In the rows, zero is written as 128.
Each path below is one point turned by a fixed rotation once a step. After each direction that follows a path, write how fast that rotation turns it, in degrees per step (0 if it stays still).
Each turn is a multiple of 5 degrees from 10 to 175, or 0.
Each row of a path follows its step; steps can be skipped.
path 1
step 1: [136 128 120 134 131 114 141 133 128 115 141 140 112 133 147 138 128 142
 115 136 135 130 132 121 116 122 112 131 119 134 128 121 118 125 121 128
 138 128 130 128 141]
step 2: [124 134 125 139 126 112 131 128 132 118 139 144 118 142 141 137 113 136
 121 135 128 144 137 128 126 121 120 128 123 134 141 127 114 126 115 139
 128 128 135 136 140]
step 3: [134 140 120 131 134 124 128 126 128 122 140 136 106 150 142 134 115 136
 125 131 126 130 126 134 120 129 124 132 123 147 141 122 119 122 112 140
 134 135 127 123 132]
step 5: [124 147 133 130 135 122 132 131 122 123 136 119 113 139 138 140 132 127
 121 127 120 142 123 138 130 139 128 132 137 150 142 121 124 128 110 135
 134 137 134 140 134]
step 6: [132 127 132 134 135 136 138 129 115 117 148 119 112 134 133 138 129 128
 118 127 127 136 118 123 122 148 130 116 134 144 138 123 130 126 110 135
 129 134 135 142 126]
step 7: [118 131 140 132 130 128 151 130 115 121 150 122 119 132 132 142 123 123
 125 134 122 130 130 122 139 145 127 130 128 141 130 117 129 126 120 127
 139 139 132 146 129]
step 8: [126 128 134 131 127 130 146 118 113 111 137 133 116 133 130 129 125 136
 116 134 130 141 125 125 138 144 146 131 120 140 135 123 135 127 124 121
 137 144 134 142 128]
step 9: [127 121 130 131 117 125 139 114 115 118 146 131 110 137 124 140 134 132
 119 128 144 128 129 120 132 139 125 138 117 131 131 119 137 130 125 124
 135 149 129 140 137]
step 10: [121 130 135 121 113 125 128 119 118 113 139 133 117 145 130 143 120 134
 115 128 134 135 131 126 136 127 136 137 113 118 129 129 137 138 118 127
 138 141 138 146 131]
step 11: [131 129 136 123 117 122 129 113 122 121 131 131 117 149 134 146 129 142
 123 133 136 118 111 130 122 124 137 134 112 126 132 116 138 132 119 131
 135 141 136 135 131]
step 12: [120 129 140 126 130 114 135 123 121 127 130 129 118 140 134 148 128 141
 114 124 139 117 128 124 112 121 129 128 118 125 126 126 139 137 116 129
 142 128 145 138 137]
Directions:
[124 129 128 127 123 124 126 130 122 129 125 132 130 127 130 127 126 127
 127 128 121 129 125 130 132 128 129 131 129 128 128 132 128 124 127 129
 129 127 129 130 131] -> 135
[124 125 131 124 128 131 131 124 130 125 131 126 126 127 129 122 132 126
 130 129 125 129 127 125 129 132 129 129 131 129 125 130 125 132 129 132
 128 130 131 125 130] -> 35
[126 126 129 133 130 126 135 127 127 127 131 132 132 127 125 129 125 132
 128 130 126 126 129 126 128 130 129 123 129 130 129 129 125 128 130 124
 129 123 128 125 131] -> 60
[124 129 131 127 129 126 127 126 129 124 125 131 123 129 126 128 126 131
 132 131 129 126 126 130 121 122 127 129 127 125 126 131 123 129 125 129
 127 128 126 128 130] -> 35
path 2
step 0: [137 129 133 134 127 128 132 124 132 123 132 111 109 139 139 130 130 130
 124 130 138 113 126 138 123 136 127 123 132 128 125 130 129 128 140 121
 144 124 134 123 135]
step 1: [127 124 125 129 127 125 144 134 120 129 130 130 122 118 125 128 125 130
 135 118 138 108 118 130 119 122 133 121 119 129 125 115 120 123 132 112
 138 123 132 128 128]
step 2: [133 123 137 141 125 118 134 122 129 126 136 121 112 132 138 134 133 132
 137 127 138 119 117 140 121 137 119 132 127 120 132 128 131 122 134 130
 140 128 126 129 139]
step 3: [127 132 129 122 133 133 139 126 123 133 130 127 117 114 123 129 123 137
 126 121 141 109 120 136 119 125 135 125 123 131 120 123 114 127 135 126
 138 122 117 123 137]
step 5: [128 134 133 134 125 131 131 120 125 129 129 133 117 121 132 131 123 132
 120 126 143 121 111 132 128 131 140 131 122 129 122 117 118 125 130 125
 137 111 113 125 134]
step 6: [132 135 139 129 128 116 138 140 125 124 125 125 129 132 129 134 128 125
 122 122 132 108 121 125 120 141 129 124 132 129 131 136 125 115 134 135
 145 120 129 132 136]
step 7: [130 133 129 142 124 127 132 127 120 132 124 127 118 123 133 127 131 133
 123 134 137 119 108 134 130 143 139 123 129 137 123 118 119 131 136 117
 132 115 129 128 127]
step 9: [135 131 128 142 133 122 140 129 123 128 124 128 115 127 129 131 133 139
 129 139 138 120 116 129 111 142 133 126 128 134 126 130 118 136 141 122
 130 123 125 120 127]
step 10: [135 121 133 130 129 132 134 136 122 121 122 122 125 122 136 118 118 130
 131 126 136 117 126 137 114 132 129 117 130 126 134 116 125 129 132 133
 149 120 127 141 132]
step 12: [137 133 139 122 128 128 125 129 122 121 123 123 123 129 135 128 122 133
 125 129 137 117 129 140 116 135 128 117 116 118 123 122 128 128 137 127
 151 118 124 129 129]
step 13: [127 124 131 136 131 126 141 136 131 133 124 118 118 127 120 125 130 120
 136 125 130 106 112 126 122 141 127 127 124 124 127 122 125 128 122 120
 133 113 124 122 126]
Directions:
[129 129 128 128 125 131 134 124 132 123 126 129 124 128 128 127 127 129
 124 128 128 131 130 125 123 126 132 127 130 127 128 130 127 129 124 133
 127 127 127 132 127] -> 60
[134 128 128 130 126 127 125 127 129 129 129 126 131 128 128 129 125 126
 129 126 128 130 131 128 126 129 124 129 130 127 124 129 132 127 129 134
 136 129 133 132 130] -> 175
[127 128 126 127 126 133 130 130 131 127 125 132 131 128 125 131 123 127
 128 129 131 124 128 127 129 129 124 127 131 129 128 129 131 126 128 124
 130 133 122 131 126] -> 155
[131 130 125 124 127 132 127 124 125 124 126 128 128 126 131 126 129 127
 127 125 129 132 129 134 131 128 126 126 130 132 127 124 126 129 128 128
 132 126 125 123 127] -> 155
path 3
step 0: [129 137 116 127 133 132 115 134 108 118 132 132 136 128 125 130 121 131
 125 127 125 125 128 127 129 135 119 147 141 124 131 130 125 135 122 140
 137 141 135 128 141]
step 1: [127 124 120 123 122 117 139 124 126 133 127 142 135 132 141 120 125 125
 139 129 135 114 128 125 137 132 149 135 131 124 135 134 124 116 135 121
 116 119 138 129 128]
step 2: [132 122 128 129 139 129 132 118 110 138 133 136 122 113 116 128 144 126
 126 137 129 129 125 136 132 131 116 127 111 115 129 127 133 123 125 125
 134 125 122 121 118]
step 4: [107 125 126 129 136 119 139 133 133 129 116 137 134 142 124 129 137 129
 120 128 128 117 146 125 122 123 131 127 124 132 133 133 144 122 137 125
 128 126 129 120 136]
step 5: [130 128 132 123 128 119 132 123 126 138 141 126 121 122 123 125 132 120
 140 112 134 140 122 135 128 119 111 136 126 123 134 141 135 136 123 145
 131 128 132 127 138]
step 6: [121 129 134 115 123 129 134 121 133 138 113 129 123 129 140 133 134 145
 130 134 136 132 115 133 128 135 132 128 132 142 126 121 126 129 132 123
 126 125 127 154 128]
step 7: [127 118 134 134 129 144 129 129 132 131 117 130 126 131 113 130 135 127
 135 129 111 120 125 133 122 112 136 117 128 130 131 132 139 133 131 132
 130 127 107 117 122]
step 8: [132 132 119 117 117 134 125 136 142 123 140 117 128 125 129 116 129 139
 121 126 129 138 124 136 124 118 120 129 128 140 122 120 126 133 121 132
 130 133 141 114 143]
step 9: [118 134 138 138 121 121 123 129 137 137 117 135 124 133 144 150 119 134
 125 128 132 128 132 127 134 119 128 125 140 118 138 119 118 119 135 125
 126 124 127 125 135]
step 10: [143 133 137 133 122 145 119 128 129 126 135 140 119 123 117 123 123 125
 134 130 138 135 121 123 122 139 128 137 134 121 131 131 148 129 127 132
 118 126 115 121 125]
step 11: [128 121 128 128 125 129 131 116 130 110 125 121 122 127 136 112 123 130
 128 132 137 131 124 134 131 133 134 111 134 130 115 116 112 136 121 121
 128 116 137 123 121]
Directions:
[128 129 129 126 130 134 128 124 126 128 130 132 129 127 131 124 125 129
 126 127 128 127 131 127 127 131 125 129 129 123 132 126 125 126 129 124
 128 124 129 123 127] -> 40
[129 127 131 124 130 131 125 131 127 130 128 128 126 137 128 130 128 128
 131 126 128 127 130 125 128 128 136 130 125 128 129 127 131 123 127 128
 128 127 128 127 127] -> 125
[125 129 131 123 130 128 129 130 126 129 129 123 125 124 129 131 128 128
 127 129 127 129 130 130 129 127 128 125 124 122 127 125 126 128 125 132
 121 129 131 129 130] -> 115
[128 128 121 128 128 131 128 129 133 130 131 126 127 127 129 131 131 129
 127 130 126 128 127 128 132 125 127 130 124 128 127 128 125 122 130 125
 127 132 125 124 125] -> 65
[129 127 130 131 129 132 124 127 130 128 125 123 126 125 128 128 134 124
 129 128 127 125 127 130 126 132 127 132 129 128 125 126 128 125 131 129
 128 121 129 131 128] -> 90
[126 131 124 130 127 126 125 129 129 128 131 125 131 129 126 126 128 131
 131 129 131 127 134 125 127 123 126 129 131 126 131 127 128 124 132 133
 129 127 131 130 132] -> 85
path 4
step 0: [111 126 125 132 112 134 125 114 125 116 138 130 129 133 115 125 134 137
 136 119 128 124 130 138 125 138 134 122 132 132 142 126 136 119 132 123
 138 131 111 118 120]
step 2: [117 133 120 124 129 132 125 126 119 119 134 129 140 135 129 141 125 121
 136 135 117 133 143 135 121 144 139 132 136 149 142 128 130 126 118 137
 124 125 125 132 131]
step 3: [122 130 138 138 121 138 124 119 124 119 130 125 128 127 135 138 139 139
 132 125 130 146 140 141 128 124 128 122 117 133 123 125 121 116 142 134
 126 112 114 122 122]
step 4: [124 130 136 130 137 136 116 129 131 126 146 126 140 138 120 131 130 120
 119 131 114 135 126 129 134 133 117 123 122 129 139 120 137 131 125 127
 125 113 117 149 124]
step 5: [120 134 141 125 133 126 116 115 134 107 122 136 131 131 138 148 127 134
 131 128 128 124 132 129 125 142 136 125 120 128 144 134 131 116 128 120
 118 133 123 128 127]
step 6: [111 128 129 135 133 133 121 126 126 124 127 116 134 130 117 128 115 138
 118 132 135 126 144 140 118 121 124 127 135 126 127 130 133 116 138 118
 130 112 115 141 122]
step 7: [128 130 132 120 131 135 128 134 130 129 126 144 131 144 126 127 136 117
 134 126 129 127 139 133 131 136 143 127 127 123 137 135 129 124 130 125
 105 109 121 145 133]
step 8: [119 128 132 129 123 127 115 108 123 124 121 129 134 123 111 139 147 138
 134 126 122 123 131 137 126 127 134 129 141 136 138 137 127 132 127 124
 127 122 111 126 119]
step 10: [127 148 121 130 132 138 110 129 124 134 124 124 140 133 134 141 131 120
 130 130 115 114 129 132 125 139 139 144 132 138 135 127 131 124 124 128
 118 124 122 137 126]
step 11: [129 124 142 139 130 138 131 112 122 130 114 115 129 127 137 140 132 136
 120 115 134 127 135 147 137 136 137 120 131 131 125 126 129 120 134 126
 127 117 117 125 131]
step 12: [126 134 129 137 128 140 122 136 140 123 142 121 129 149 116 123 127 132
 118 129 119 119 115 138 136 134 134 129 132 123 129 121 132 135 132 126
 122 118 109 139 130]
Directions:
[128 129 133 129 127 123 127 130 131 124 125 129 126 130 128 130 125 129
 121 132 130 128 129 126 126 131 126 125 125 126 126 125 128 130 127 128
 127 130 123 131 129] -> 45
[126 126 131 128 130 129 127 127 131 128 130 124 129 130 132 128 127 124
 125 124 130 123 126 130 129 129 128 128 129 124 128 127 133 122 131 124
 129 133 130 128 127] -> 60
[129 131 127 126 125 130 129 130 127 129 128 126 128 128 131 133 119 131
 130 130 126 126 131 127 127 128 128 126 131 128 128 131 125 128 130 126
 128 131 132 132 123] -> 90
[132 126 131 123 127 128 127 123 131 126 132 128 127 128 126 127 128 130
 130 126 124 130 122 125 131 127 130 124 129 128 130 127 127 131 128 124
 130 130 124 130 126] -> 90
[127 126 131 128 128 131 127 130 130 129 131 129 129 133 131 127 127 127
 130 128 128 128 130 123 126 127 131 132 128 129 130 129 133 137 129 130
 126 129 130 131 131] -> 135
path 5
step 0: [133 131 132 135 138 128 123 113 141 121 129 135 123 134 123 119 132 115
 123 137 109 129 144 121 123 140 130 126 133 139 126 123 134 127 134 125
 122 117 129 129 118]
step 1: [130 142 121 119 133 127 134 130 120 127 127 130 130 137 125 119 147 121
 138 134 121 110 132 122 135 145 120 131 138 140 125 130 124 122 123 126
 120 123 130 120 122]
step 2: [144 137 130 125 124 115 129 121 126 129 127 131 114 133 128 123 123 121
 144 125 124 124 129 131 142 137 142 135 135 141 142 136 124 140 124 134
 126 122 126 127 120]
step 4: [137 135 121 128 134 127 126 109 134 127 133 134 129 113 117 128 131 128
 134 140 115 120 140 120 130 135 130 128 133 130 119 136 133 124 115 131
 131 123 138 122 112]
step 6: [128 148 134 124 135 120 125 126 131 133 124 140 126 145 132 116 133 120
 140 135 116 121 132 128 136 134 126 134 142 137 141 124 131 119 127 131
 128 128 129 124 119]
step 7: [143 132 130 123 142 113 130 124 122 127 133 127 119 124 118 122 143 123
 135 125 117 122 122 133 135 140 132 126 126 138 136 135 132 144 122 132
 129 129 130 118 116]
step 9: [138 131 128 129 132 130 120 108 126 122 131 136 128 124 125 138 132 122
 138 130 116 128 139 129 126 143 119 128 141 134 132 125 128 111 118 136
 129 114 127 122 120]
step 10: [134 136 136 126 126 123 134 124 126 127 125 144 127 123 121 129 145 124
 141 140 116 117 142 128 137 131 132 131 131 138 131 128 124 128 144 130
 122 125 144 127 120]
step 11: [126 137 131 130 140 124 129 128 131 129 133 128 113 140 131 115 135 104
 140 130 111 129 133 118 135 134 130 127 131 131 138 134 132 135 121 135
 127 129 133 131 120]
step 12: [138 132 128 121 141 122 128 126 127 117 124 131 121 134 117 114 138 133
 126 128 112 120 132 135 135 140 135 125 134 139 134 130 132 126 112 123
 136 118 127 115 130]
step 13: [138 125 130 125 122 117 124 114 123 119 129 136 118 120 122 119 123 119
 139 133 130 116 129 135 125 142 118 139 135 139 124 138 132 131 122 131
 123 117 137 124 118]
Directions:
[127 128 122 127 129 132 130 132 128 129 130 124 125 128 130 129 129 126
 131 126 130 127 132 123 128 130 133 126 128 125 125 132 123 129 124 128
 128 129 130 126 129] -> 110
[130 133 130 127 131 126 125 133 132 127 129 125 128 125 132 130 129 128
 131 125 127 128 129 131 129 125 129 130 130 123 131 125 131 133 130 129
 126 129 131 128 127] -> 90
[127 131 126 130 126 128 128 125 129 131 130 125 128 127 131 127 121 124
 131 131 127 127 125 127 130 127 125 132 131 127 127 129 130 126 123 131
 131 132 129 130 124] -> 155
[126 127 131 130 125 126 128 126 132 126 124 131 127 124 125 135 129 127
 126 124 127 130 130 125 131 127 128 129 131 126 123 130 128 124 128 131
 127 131 128 126 127] -> 70
path 6
step 0: [124 127 127 131 131 126 129 133 122 125 146 120 131 117 134 137 121 119
 128 122 124 126 117 113 133 135 143 129 154 127 124 125 122 114 130 121
 135 117 127 127 124]
step 1: [137 137 126 122 129 139 121 121 119 139 120 125 127 128 114 125 121 126
 124 138 139 143 149 140 132 121 130 123 119 119 124 138 121 125 125 119
 134 132 133 142 127]
step 3: [131 149 121 124 143 129 125 123 119 124 124 120 133 131 124 127 129 117
 132 137 146 127 137 128 134 126 135 128 131 135 119 145 127 119 119 116
 120 119 132 138 118]
step 4: [133 110 131 124 115 135 118 121 124 128 132 127 128 113 127 131 126 134
 119 126 121 150 121 124 140 132 130 126 120 120 138 123 113 124 142 129
 120 126 117 135 129]
step 5: [135 130 124 115 133 133 130 132 130 131 132 124 132 142 134 128 136 112
 135 121 139 124 142 120 130 141 138 125 134 130 120 126 142 135 121 111
 121 123 133 144 121]
step 6: [135 122 128 131 124 125 123 117 117 123 122 121 132 106 121 131 131 128
 118 131 135 133 126 129 129 122 123 135 137 138 140 122 102 117 133 115
 126 127 121 127 128]
step 7: [119 132 122 123 129 136 121 134 124 134 125 132 127 136 132 120 137 118
 136 117 115 137 132 132 136 132 139 114 128 116 123 124 133 140 138 120
 127 123 133 151 117]
step 9: [120 132 131 131 128 122 113 137 114 116 120 134 117 126 126 118 136 119
 131 121 124 130 123 125 141 136 136 124 130 114 118 135 114 134 131 110
 129 127 127 129 117]
step 11: [128 125 140 124 133 123 128 138 126 125 126 135 126 126 118 130 121 112
 128 115 125 117 141 122 128 145 137 129 138 124 115 129 105 128 135 116
 129 129 120 124 129]
step 12: [119 129 119 125 128 130 126 121 115 130 131 121 135 126 135 125 137 135
 118 133 137 144 128 139 136 115 133 133 141 110 129 122 131 120 117 118
 138 133 142 131 123]
step 13: [130 121 138 138 139 139 122 140 133 135 131 121 132 130 114 135 113 115
 137 135 121 136 132 128 127 142 139 123 135 132 124 128 118 132 146 126
 133 130 118 133 129]
Directions:
[125 127 128 129 131 129 126 129 128 123 128 127 130 130 128 126 129 129
 129 131 130 130 124 127 133 131 129 131 124 128 127 134 129 130 128 133
 121 127 125 126 127] -> 65
[127 129 127 129 127 130 127 126 125 127 128 135 124 130 127 128 130 133
 123 126 130 130 127 126 132 125 125 127 125 126 129 128 122 129 127 128
 131 132 129 131 126] -> 135
[126 130 130 127 131 127 127 130 129 128 122 130 124 130 127 126 131 125
 132 127 132 130 132 126 130 131 129 124 126 130 124 128 129 128 128 129
 131 125 134 129 132] -> 170
[130 128 131 131 121 128 128 130 125 125 128 131 129 129 135 125 127 130
 130 129 125 125 128 126 126 129 132 128 130 124 127 128 125 127 130 128
 126 126 132 131 132] -> 155
[126 128 130 127 128 132 131 130 124 123 132 124 125 126 128 126 132 129
 127 128 131 132 130 131 123 125 125 128 126 129 126 124 128 126 126 131
 127 125 128 128 132] -> 170
path 7
step 0: [136 124 114 126 133 134 145 144 116 118 134 122 121 129 127 135 138 127
 123 135 132 125 115 132 123 134 126 135 134 114 115 123 132 125 142 129
 127 113 132 131 130]
step 1: [121 132 138 129 132 147 126 126 132 135 134 119 139 130 122 132 130 112
 124 132 126 139 131 130 116 139 128 140 130 136 133 124 129 111 135 132
 139 123 116 125 141]
step 2: [115 138 130 129 128 137 136 143 127 123 118 121 121 137 127 108 134 107
 142 122 128 124 117 128 135 128 128 133 130 127 135 136 128 135 127 138
 129 133 128 132 122]
step 4: [141 120 127 122 116 130 134 147 121 129 128 128 132 145 121 133 132 127
 120 120 135 126 124 124 132 137 119 132 143 129 133 116 133 144 136 115
 120 130 126 127 133]
step 6: [114 140 128 131 118 139 139 134 134 134 136 133 122 131 138 126 132 124
 130 138 124 123 126 135 132 134 115 136 132 113 138 121 139 130 123 141
 119 119 133 142 125]
step 7: [129 138 136 116 136 127 132 110 120 128 138 125 134 148 132 139 132 123
 135 129 126 139 119 128 138 121 137 138 130 121 127 130 133 129 127 134
 132 134 110 134 129]
step 8: [132 127 134 121 111 124 143 124 137 132 131 127 140 132 116 120 129 118
 130 118 130 130 135 129 146 135 120 119 134 134 141 121 116 135 129 133
 123 143 125 125 124]
step 9: [130 126 114 115 128 133 120 127 134 134 146 129 118 135 130 121 133 144
 133 116 124 125 112 129 143 131 139 119 122 129 131 129 128 136 125 118
 137 128 140 124 127]
step 10: [137 123 124 124 115 135 137 125 114 136 143 137 130 122 135 135 122 138
 123 132 132 114 136 132 136 141 113 132 123 119 129 127 141 118 138 130
 129 132 131 134 133]
step 11: [130 139 133 121 135 134 129 130 125 138 143 120 139 143 121 138 128 123
 136 130 119 127 130 136 118 111 121 135 116 115 129 124 128 129 134 129
 136 130 134 111 130]
step 13: [121 123 123 124 119 136 124 139 141 132 134 122 128 133 127 146 131 132
 139 126 129 123 126 131 144 130 153 122 132 125 130 134 124 127 133 139
 142 124 116 127 130]
Directions:
[128 126 131 129 129 125 128 124 124 130 124 129 129 132 128 129 128 126
 131 129 127 126 126 131 127 123 125 124 129 130 129 128 128 134 126 134
 129 127 125 126 124] -> 80
[128 124 125 127 130 128 124 128 125 130 127 127 129 130 131 126 122 130
 125 129 132 123 128 125 131 129 126 128 123 129 129 125 126 133 130 125
 127 128 131 126 132] -> 65
[131 127 130 131 128 124 125 129 128 126 131 126 131 129 132 137 127 131
 125 127 129 126 125 128 130 132 127 133 132 127 127 130 130 126 131 132
 128 129 126 129 126] -> 110
[129 131 132 129 134 125 131 131 123 125 126 127 124 131 128 127 132 132
 129 125 125 126 124 128 129 127 132 131 127 127 131 126 128 129 128 125
 130 128 130 127 128] -> 155
[128 125 126 132 133 129 129 127 132 125 124 130 131 130 130 129 129 129
 122 129 128 125 132 132 127 126 129 128 130 128 127 133 127 128 122 125
 128 131 130 129 128] -> 0
